128 stands for zero in the data rows.
Here are some points, each followed by its number:
148,142,145,152,217,143,151,174,137 0
150,153,146,149,148,157,149,166,138 1
149,168,156,156,144,147,152,154,153 2
155,147,153,152,143,155,152,147,162 3
149,166,153,147,182,178,149,159,151 4
146,159,142,144,151,188,146,226,145 5
155,143,185,149,144,153,150,155,152 6
147,145,149,153,149,152,156,144,150 7
169,146,144,169,146,156,154,139,138 8
161,144,172,175,147,155,158,148,238 9
167,141,192,154,140,153,149,146,178 10
147,143,174,155,142,141,158,147,169 11
148,159,150,155,150,153,158,146,139 12
146,152,141,146,178,157,152,157,149 13
146,160,149,150,146,170,148,183,150 14
152,163,149,156,152,157,152,167,145 15
169,147,152,195,143,170,152,146,176 16
158,154,148,156,140,141,161,145,143 17
145,171,155,150,145,145,151,169,149 18
146,163,142,147,194,181,149,158,159 19
158,147,160,146,144,145,178,139,180 20
155,156,138,148,164,157,150,146,142 21
148,143,141,152,139,159,165,146,159 22
147,157,154,147,140,140,155,165,145 23
151,159,158,149,149,161,152,172,150 24
New points follow, each followed by the number of its nearest point above by angle, seen from the average point of the numbered points.
157,142,196,151,140,155,148,152,179 10
145,146,187,145,140,154,149,159,176 10
147,185,167,149,142,139,146,153,160 2
145,152,144,145,147,157,146,165,142 1
148,158,141,146,171,173,150,184,144 5
148,175,148,152,147,150,154,151,163 2
154,157,155,152,149,142,147,142,154 17
152,153,185,145,143,145,152,153,154 6
147,190,143,144,165,153,148,194,144 15
147,150,141,147,158,156,146,153,145 21
169,156,164,187,145,152,153,143,150 16
173,155,154,135,155,156,159,144,156 20
163,146,163,169,144,150,151,147,142 8
154,142,160,155,144,155,152,158,154 6
151,151,151,156,147,141,151,142,149 17
160,166,146,149,138,139,152,153,169 2
149,159,174,150,144,140,149,150,169 11
168,143,151,174,148,161,170,146,161 16
164,142,144,165,147,154,157,144,146 8
186,142,254,196,146,143,154,143,206 10
181,139,172,196,148,141,159,147,247 9
172,148,145,149,148,154,162,140,155 8
148,182,158,152,141,144,149,148,142 2
147,157,167,146,169,172,145,165,197 9
168,140,186,160,148,148,147,152,150 6
186,142,184,190,141,142,158,147,250 9
151,159,150,145,177,174,152,160,163 19
148,151,148,153,185,143,164,151,144 0
160,157,180,151,144,151,151,149,188 10
168,140,174,168,142,144,152,145,169 10
167,145,158,149,143,145,168,144,166 20
